500 stands for zero in the data rows.
Here are some points, one per row:
c(453, 553, 368, 473, 574, 481, 521, 446, 429, 468, 523, 392, 199, 448,
  618, 552, 480, 315, 614, 755, 700, 453, 350, 360, 571, 602, 549, 391,
  279, 558, 541, 488)
c(626, 614, 539, 746, 520, 596, 390, 467, 488, 369, 545, 456, 441, 717,
  617, 602, 552, 571, 417, 567, 467, 394, 533, 531, 516, 400, 423, 485,
  531, 404, 632, 500)
c(528, 396, 513, 550, 397, 393, 623, 413, 489, 156, 474, 553, 528, 333,
  456, 531, 199, 701, 517, 407, 289, 574, 461, 594, 223, 682, 612, 560,
  242, 382, 548, 222)
c(500, 573, 346, 515, 755, 604, 442, 582, 468, 425, 711, 475, 327, 547,
  578, 437, 212, 436, 601, 591, 461, 696, 382, 699, 396, 385, 452, 562,
  421, 371, 366, 542)
c(731, 276, 433, 629, 305, 275, 308, 276, 475, 481, 608, 229, 794, 414,
  129, 649, 380, 712, 620, 515, 497, 613, 693, 310, 557, 801, 502, 821,
  188, 387, 271, 604)
c(426, 499, 622, 181, 459, 483, 432, 361, 827, 778, 015, 666, 282, 434,
  871, 435, 533, 902, 517, 338, 635, 664, 412, 728, 771, 473, 517, 785,
  191, 951, 136, 918)
c(424, 594, 535, 703, 626, 518, 477, 719, 622, 471, 423, 345, 215, 477,
  406, 513, 512, 481, 616, 472, 501, 600, 363, 519, 503, 530, 614, 431,
  527, 535, 640, 405)
c(571, 405, 452, 514, 524, 417, 530, 561, 549, 470, 509, 514, 386, 480,
  478, 514, 472, 466, 461, 528, 642, 484, 380, 436, 596, 389, 612, 367,
  379, 518, 565, 487)
c(511, 540, 506, 572, 531, 463, 422, 569, 502, 482, 422, 442, 497, 484,
  549, 627, 429, 416, 454, 322, 446, 543, 542, 429, 488, 330, 489, 347,
  353, 254, 576, 609)
c(811, 583, 557, 497, 536, 699, 832, 445, 414, 203, 621, 540, 485, 656,
  383, 678, 677, 714, 619, 539, 245, 620, 848, 382, 268, 756, 613, 512,
  511, 577, 662, 608)
c(386, 311, 679, 369, 269, 506, 628, 547, 534, 163, 256, 430, 532, 730,
  567, 062, 070, 769, 243, 724, 339, 806, 503, 683, 397, 594, 263, 613,
  636, 518, 879, 422)
c(506, 694, 282, 456, 472, 701, 746, 606, 533, 603, 332, 622, 609, 305,
  619, 276, 584, 318, 260, 645, 494, 472, 706, 501, 375, 457, 906, 842,
  322, 550, 175, 504)
c(531, 429, 732, 437, 732, 739, 663, 230, 479, 571, 420, 613, 186, 873,
  399, 459, 602, 733, 499, 526, 636, 737, 631, 425, 358, 453, 513, 405,
  466, 630, 687, 466)
c(336, 428, 688, 473, 240, 556, 456, 737, 358, 508, 535, 515, 653, 576,
  443, 527, 646, 688, 469, 484, 647, 225, 318, 221, 263, 490, 428, 384,
  487, 396, 339, 587)
c(213, 548, 805, 180, 627, 570, 000, 439, 648, 402, 292, 395, 545, 334,
  561, 608, 445, 505, 438, 620, 760, 317, 995, 655, 189, 442, 552, 706,
  444, 797, 442, 555)
c(578, 276, 355, 505, 607, 099, 359, 721, 682, 363, 435, 501, 651, 724,
  310, 575, 536, 506, 608, 382, 511, 545, 765, 484, 523, 689, 555, 577,
  454, 237, 477, 737)
c(470, 665, 519, 574, 433, 532, 545, 475, 640, 526, 472, 522, 484, 509,
  447, 525, 654, 335, 459, 542, 672, 474, 576, 516, 740, 578, 494, 541,
  501, 368, 586, 544)
c(637, 443, 751, 449, 072, 744, 312, 326, 622, 611, 566, 295, 630, 478,
  307, 602, 650, 389, 563, 615, 337, 551, 273, 314, 378, 369, 513, 474,
  606, 356, 304, 800)
c(658, 786, 478, 226, 101, 552, 731, 275, 442, 512, 381, 689, 509, 543,
  566, 304, 229, 557, 497, 657, 619, 419, 794, 722, 433, 669, 439, 624,
  469, 361, 601, 008)
c(484, 508, 533, 491, 647, 545, 497, 537, 608, 535, 750, 480, 730, 414,
  448, 269, 464, 548, 533, 331, 383, 556, 507, 526, 723, 409, 442, 404,
  441, 426, 580, 502)
c(706, 581, 632, 687, 589, 497, 402, 557, 408, 577, 393, 455, 722, 612,
  621, 546, 349, 398, 493, 395, 259, 355, 243, 567, 609, 546, 452, 421,
  341, 631, 594, 377)
c(362, 572, 430, 621, 544, 577, 432, 372, 444, 509, 546, 384, 676, 487,
  505, 423, 404, 529, 395, 493, 410, 607, 402, 571, 531, 465, 569, 416,
  530, 332, 453, 564)
c(522, 450, 488, 779, 588, 453, 352, 362, 443, 397, 556, 678, 584, 528,
  497, 445, 642, 447, 304, 533, 610, 558, 346, 522, 575, 377, 394, 457,
  357, 402, 577, 476)
c(556, 476, 584, 575, 314, 539, 306, 623, 633, 501, 645, 400, 382, 546,
  292, 342, 676, 343, 716, 636, 588, 576, 287, 409, 238, 582, 550, 277,
  452, 642, 243, 507)
c(508, 603, 363, 352, 360, 558, 564, 430, 577, 407, 432, 720, 477, 340,
  649, 595, 603, 402, 458, 669, 483, 514, 370, 587, 507, 552, 718, 639,
  475, 306, 459, 337)
c(999, 192, 548, 385, 599, 520, 365, 440, 181, 548, 250, 223, 364, 246,
  337, 456, 758, 399, 279, 119, 595, 239, 447, 999, 399, 782, 490, 325,
  675, 369, 567, 628)
c(473, 675, 649, 324, 745, 395, 699, 108, 587, 593, 399, 384, 661, 451,
  515, 434, 512, 598, 512, 798, 664, 338, 568, 467, 605, 527, 523, 332,
  485, 661, 530, 608)
c(869, 695, 467, 343, 299, 391, 437, 591, 404, 736, 552, 445, 477, 557,
  663, 536, 421, 290, 480, 643, 532, 338, 677, 425, 835, 575, 480, 530,
  362, 710, 564, 403)
c(531, 347, 395, 512, 398, 589, 605, 511, 511, 451, 510, 554, 512, 358,
  515, 466, 420, 298, 485, 526, 653, 350, 553, 404, 635, 387, 572, 465,
  433, 544, 628, 641)
c(392, 418, 463, 283, 497, 631, 442, 691, 292, 535, 687, 401, 457, 554,
  208, 576, 456, 729, 539, 686, 721, 348, 255, 643, 376, 699, 424, 415,
  634, 548, 208, 448)
c(556, 462, 485, 621, 420, 482, 538, 441, 505, 595, 507, 614, 400, 391,
  459, 544, 381, 596, 403, 491, 664, 317, 586, 344, 756, 422, 746, 445,
  602, 439, 533, 503)
c(354, 301, 540, 665, 373, 206, 807, 467, 634, 839, 541, 407, 469, 304,
  375, 966, 545, 345, 261, 615, 272, 655, 655, 594, 311, 377, 159, 490,
  452, 547, 498, 414)
c(532, 540, 594, 785, 568, 405, 403, 495, 512, 507, 495, 626, 454, 357,
  466, 440, 417, 567, 497, 425, 359, 369, 464, 445, 491, 370, 545, 420,
  653, 447, 552, 596)
c(419, 485, 098, 535, 656, 434, 553, 524, 537, 856, 623, 338, 466, 682,
  617, 484, 305, 507, 328, 649, 541, 569, 404, 483, 190, 372, 530, 694,
  777, 573, 467, 641)
c(467, 622, 402, 423, 510, 443, 468, 407, 453, 494, 512, 518, 536, 520,
  416, 541, 601, 584, 429, 545, 395, 518, 571, 458, 582, 522, 541, 279,
  378, 460, 654, 498)
c(493, 571, 269, 334, 343, 659, 573, 495, 645, 428, 503, 812, 493, 251,
  720, 469, 774, 246, 748, 684, 503, 295, 515, 552, 478, 650, 672, 719,
  425, 540, 530, 549)
c(520, 564, 628, 733, 456, 380, 318, 542, 559, 610, 624, 558, 449, 418,
  632, 494, 592, 599, 486, 522, 414, 539, 391, 527, 618, 529, 639, 534,
  681, 420, 623, 426)
c(261, 572, 690, 415, 815, 373, 638, 919, 102, 443, 429, 515, 548, 358,
  767, 525, 712, 772, 548, 464, 623, 399, 401, 118, 380, 458, 090, 761,
  562, 256, 581, 416)
c(482, 673, 405, 389, 353, 535, 423, 508, 750, 612, 763, 468, 690, 468,
  406, 502, 489, 664, 325, 251, 510, 508, 375, 673, 457, 377, 318, 442,
  525, 394, 628, 675)
c(356, 478, 568, 511, 543, 598, 511, 605, 490, 426, 600, 412, 641, 498,
  676, 515, 360, 468, 438, 440, 460, 617, 550, 567, 690, 485, 523, 350,
  547, 246, 460, 554)
c(517, 407, 610, 603, 588, 474, 369, 424, 478, 705, 225, 593, 547, 694,
  402, 476, 169, 261, 658, 342, 313, 320, 217, 521, 533, 614, 433, 561,
  471, 481, 620, 251)
c(568, 549, 290, 710, 508, 276, 616, 460, 309, 439, 322, 481, 638, 484,
  584, 548, 458, 492, 999, 393, 772, 773, 516, 582, 416, 141, 398, 318,
  746, 640, 265, 466)
c(598, 653, 430, 705, 536, 501, 602, 664, 392, 475, 441, 577, 696, 708,
  461, 471, 606, 502, 158, 501, 396, 542, 647, 491, 375, 433, 638, 324,
  553, 721, 620, 524)
c(586, 654, 498, 411, 568, 332, 433, 526, 465, 520, 558, 818, 512, 298,
  411, 410, 460, 403, 476, 600, 418, 557, 436, 476, 446, 453, 522, 471,
  506, 519, 551, 622)
c(170, 509, 744, 345, 374, 006, 665, 280, 148, 058, 764, 320, 191, 724,
  406, 438, 708, 284, 534, 155, 204, 324, 442, 734, 703, 150, 683, 802,
  547, 559, 374, 576)
c(422, 308, 643, 612, 478, 338, 658, 516, 684, 591, 720, 562, 817, 592,
  761, 746, 455, 365, 417, 319, 455, 429, 580, 410, 453, 856, 468, 386,
  605, 546, 316, 435)
c(468, 147, 716, 402, 728, 641, 540, 823, 458, 587, 607, 448, 516, 441,
  390, 484, 698, 442, 775, 626, 537, 517, 505, 540, 625, 279, 452, 500,
  526, 613, 436, 102)
c(346, 551, 681, 379, 585, 656, 561, 703, 352, 397, 687, 716, 650, 536,
  397, 731, 234, 513, 356, 525, 569, 619, 464, 600, 661, 505, 413, 606,
  775, 383, 441, 654)
c(523, 625, 366, 443, 690, 546, 664, 438, 781, 521, 649, 393, 294, 458,
  525, 392, 294, 305, 283, 245, 661, 540, 400, 336, 268, 604, 157, 543,
  748, 612, 251, 286)
c(261, 247, 527, 647, 428, 828, 310, 321, 321, 567, 356, 643, 321, 606,
  664, 350, 495, 670, 378, 264, 323, 747, 692, 555, 601, 645, 276, 449,
  440, 813, 538, 720)
c(554, 401, 299, 549, 590, 570, 319, 513, 732, 204, 323, 567, 364, 546,
  465, 490, 664, 572, 434, 620, 209, 321, 567, 316, 784, 345, 298, 284,
  685, 426, 300, 376)
c(345, 701, 412, 526, 499, 499, 569, 529, 411, 745, 421, 413, 260, 375,
  330, 398, 520, 385, 681, 619, 635, 500, 570, 402, 665, 643, 635, 477,
  495, 504, 535, 489)
c(459, 342, 474, 389, 576, 555, 493, 529, 375, 669, 654, 456, 314, 703,
  606, 308, 640, 538, 765, 551, 447, 576, 590, 385, 335, 492, 622, 222,
  492, 449, 587, 375)
c(475, 497, 170, 398, 567, 389, 380, 396, 425, 362, 390, 350, 648, 505,
  547, 655, 675, 419, 597, 176, 625, 825, 373, 169, 639, 500, 537, 606,
  766, 691, 630, 300)
c(426, 512, 244, 572, 389, 750, 640, 558, 696, 500, 530, 574, 592, 431,
  460, 558, 683, 506, 737, 424, 398, 158, 409, 568, 465, 287, 543, 711,
  351, 502, 679, 555)
There is one direction along which these points spread out most. Take the direction at right angles to it along which they spread out most. Go by this last direction. For each point below, how far along it does it lie, from 0 to 99? The average is 50, and the first point in the table lies past the average. One standard deviation of the points above along it is 16.
c(568, 549, 290, 710, 508, 276, 616, 460, 309, 439, 322, 481, 638, 484,
  584, 548, 458, 492, 999, 393, 772, 773, 516, 582, 416, 141, 398, 318,
  746, 640, 265, 466) >> 59
c(475, 497, 170, 398, 567, 389, 380, 396, 425, 362, 390, 350, 648, 505,
  547, 655, 675, 419, 597, 176, 625, 825, 373, 169, 639, 500, 537, 606,
  766, 691, 630, 300) >> 58
c(473, 675, 649, 324, 745, 395, 699, 108, 587, 593, 399, 384, 661, 451,
  515, 434, 512, 598, 512, 798, 664, 338, 568, 467, 605, 527, 523, 332,
  485, 661, 530, 608) >> 50
c(531, 347, 395, 512, 398, 589, 605, 511, 511, 451, 510, 554, 512, 358,
  515, 466, 420, 298, 485, 526, 653, 350, 553, 404, 635, 387, 572, 465,
  433, 544, 628, 641) >> 64
c(362, 572, 430, 621, 544, 577, 432, 372, 444, 509, 546, 384, 676, 487,
  505, 423, 404, 529, 395, 493, 410, 607, 402, 571, 531, 465, 569, 416,
  530, 332, 453, 564) >> 45
c(500, 573, 346, 515, 755, 604, 442, 582, 468, 425, 711, 475, 327, 547,
  578, 437, 212, 436, 601, 591, 461, 696, 382, 699, 396, 385, 452, 562,
  421, 371, 366, 542) >> 45
c(470, 665, 519, 574, 433, 532, 545, 475, 640, 526, 472, 522, 484, 509,
  447, 525, 654, 335, 459, 542, 672, 474, 576, 516, 740, 578, 494, 541,
  501, 368, 586, 544) >> 63
c(528, 396, 513, 550, 397, 393, 623, 413, 489, 156, 474, 553, 528, 333,
  456, 531, 199, 701, 517, 407, 289, 574, 461, 594, 223, 682, 612, 560,
  242, 382, 548, 222) >> 27
c(999, 192, 548, 385, 599, 520, 365, 440, 181, 548, 250, 223, 364, 246,
  337, 456, 758, 399, 279, 119, 595, 239, 447, 999, 399, 782, 490, 325,
  675, 369, 567, 628) >> 49
c(170, 509, 744, 345, 374, 006, 665, 280, 148, 058, 764, 320, 191, 724,
  406, 438, 708, 284, 534, 155, 204, 324, 442, 734, 703, 150, 683, 802,
  547, 559, 374, 576) >> 48
c(532, 540, 594, 785, 568, 405, 403, 495, 512, 507, 495, 626, 454, 357,
  466, 440, 417, 567, 497, 425, 359, 369, 464, 445, 491, 370, 545, 420,
  653, 447, 552, 596) >> 52
c(386, 311, 679, 369, 269, 506, 628, 547, 534, 163, 256, 430, 532, 730,
  567, 062, 070, 769, 243, 724, 339, 806, 503, 683, 397, 594, 263, 613,
  636, 518, 879, 422) >> 0
c(520, 564, 628, 733, 456, 380, 318, 542, 559, 610, 624, 558, 449, 418,
  632, 494, 592, 599, 486, 522, 414, 539, 391, 527, 618, 529, 639, 534,
  681, 420, 623, 426) >> 55
